In the rows, zero is written as 128.
A: a few groups of rows, each row roughly a mix of its group's hidden directions:
A (105 x 10):
105 146 131 166 142 121 124 179 152 106
150 147 173 141 121 148 109 101 136 88
143 141 149 162 134 182 100 108 136 127
140 99 135 117 109 106 187 121 107 112
129 178 159 143 101 110 129 133 141 92
129 152 165 87 114 113 111 160 133 157
156 165 140 141 100 165 111 99 139 146
134 147 176 144 125 143 117 111 132 77
116 114 80 98 130 113 142 137 113 173
127 75 103 116 161 139 147 130 112 157
103 120 125 143 150 111 78 133 167 149
121 155 139 142 90 100 146 127 144 80
146 98 114 90 133 105 132 106 100 168
121 109 86 102 140 97 138 150 115 167
119 132 95 115 147 107 150 150 114 182
151 152 167 145 128 153 114 91 128 95
121 162 145 151 108 142 70 131 143 127
162 72 131 109 119 142 154 121 132 151
156 141 166 142 133 126 122 100 130 75
140 141 153 143 139 191 113 134 139 153
102 98 125 101 136 92 159 141 110 94
135 151 172 156 132 146 108 116 136 84
137 170 159 138 98 97 129 110 126 94
147 108 119 86 106 136 129 77 108 136
102 92 84 165 132 133 151 139 139 112
131 139 189 143 122 141 127 112 130 86
156 113 135 92 125 123 124 89 99 167
94 171 127 124 149 122 81 128 116 149
107 165 109 167 137 142 139 168 154 129
121 175 140 131 165 117 87 112 113 138
105 146 145 160 136 121 134 178 153 100
113 174 161 145 105 99 114 136 145 103
138 171 178 90 118 125 122 123 117 130
115 140 134 161 131 132 76 145 171 126
145 84 125 95 111 123 138 88 106 150
158 144 150 137 104 165 124 80 145 122
107 120 136 173 126 108 89 139 165 113
125 115 86 118 143 103 155 142 117 176
134 198 141 128 98 134 116 117 134 132
125 188 154 96 130 134 104 139 120 140
101 90 110 108 149 84 119 149 119 108
124 92 84 105 169 125 133 104 125 140
92 134 131 159 132 125 125 184 153 113
101 93 116 97 153 88 142 145 121 106
141 171 143 125 93 155 91 135 136 151
141 75 128 120 96 161 150 145 126 146
140 150 173 149 93 162 121 118 128 102
134 119 123 153 119 151 64 149 128 146
155 86 129 138 99 124 172 124 133 99
149 137 122 181 119 162 91 117 127 142
134 93 116 83 114 129 116 90 100 145
146 179 146 128 85 144 115 102 134 124
106 182 139 118 149 119 86 126 122 147
176 91 134 137 112 132 163 109 129 103
129 90 110 98 157 145 131 128 121 177
94 137 113 164 133 137 134 162 152 89
134 135 117 171 132 153 71 136 124 143
96 138 117 156 146 135 96 164 167 125
126 131 152 160 134 127 66 129 151 141
142 143 151 98 73 115 108 111 148 117
131 191 142 137 139 120 121 114 98 100
149 140 167 152 129 142 105 106 137 81
116 125 140 103 138 97 187 118 130 101
108 186 124 122 130 106 99 102 111 116
113 82 116 120 148 106 173 136 110 108
122 170 154 150 105 97 130 130 137 86
135 113 113 172 137 155 83 146 121 151
122 163 156 138 94 88 127 117 136 94
96 130 109 159 127 133 130 167 156 90
129 139 123 149 114 103 85 98 168 105
144 144 130 171 128 158 76 118 138 136
146 157 157 76 102 123 103 131 137 135
112 87 94 107 163 91 141 133 122 128
103 153 129 76 148 101 151 116 129 105
143 120 179 141 106 178 124 128 138 114
107 196 135 123 151 119 106 134 129 128
107 90 93 110 174 109 133 141 118 133
146 163 147 126 93 170 96 116 133 141
147 136 161 152 117 154 124 94 138 82
126 118 90 87 130 107 155 120 105 164
131 156 145 130 135 193 112 106 119 121
133 130 82 101 140 103 146 136 114 173
133 123 142 79 99 142 108 108 114 167
138 75 110 122 136 166 139 137 108 158
142 113 83 119 139 103 151 137 124 177
110 94 86 117 173 103 138 130 118 131
144 130 125 156 119 156 65 117 139 139
121 143 143 174 121 148 73 137 125 120
120 152 171 139 108 137 89 135 134 89
155 109 142 96 137 122 176 115 95 144
115 149 129 167 108 134 84 136 158 101
156 152 141 137 118 139 131 69 158 122
104 77 115 114 156 100 140 145 113 105
147 106 130 106 121 140 134 76 99 162
108 88 114 138 165 92 140 162 127 126
114 74 105 117 172 108 130 141 131 131
148 130 125 168 115 155 75 106 137 133
136 79 104 109 162 142 144 128 122 163
143 146 184 85 108 125 113 120 122 130
141 90 88 166 133 144 133 95 132 116
131 125 121 159 129 154 63 141 127 141
103 171 127 113 156 93 96 110 131 142
97 171 151 146 97 104 122 144 127 100
119 176 118 139 117 150 76 125 141 120
161 74 126 143 111 141 161 130 142 111

which group is each row in? (one row of each group first):
101 150 120 143 129 144 66 136 145 143 -> S
125 144 120 183 143 130 129 163 160 106 -> Q
140 162 173 141 93 153 108 120 142 111 -> X

139 124 151 155 124 142 110 110 143 66 -> Q
141 105 119 100 134 72 133 164 132 141 -> Q
129 141 143 164 99 138 80 135 161 112 -> S
122 160 142 83 96 128 106 160 148 139 -> Q
115 169 137 150 108 97 131 125 138 79 -> S
118 179 166 127 116 93 102 123 140 127 -> S
103 90 112 102 165 117 161 140 107 115 -> X
128 193 139 132 147 117 95 115 136 117 -> S
85 143 129 138 141 112 149 172 134 92 -> Q
120 78 103 92 157 102 138 115 135 127 -> X
127 167 157 139 83 117 139 139 133 92 -> S
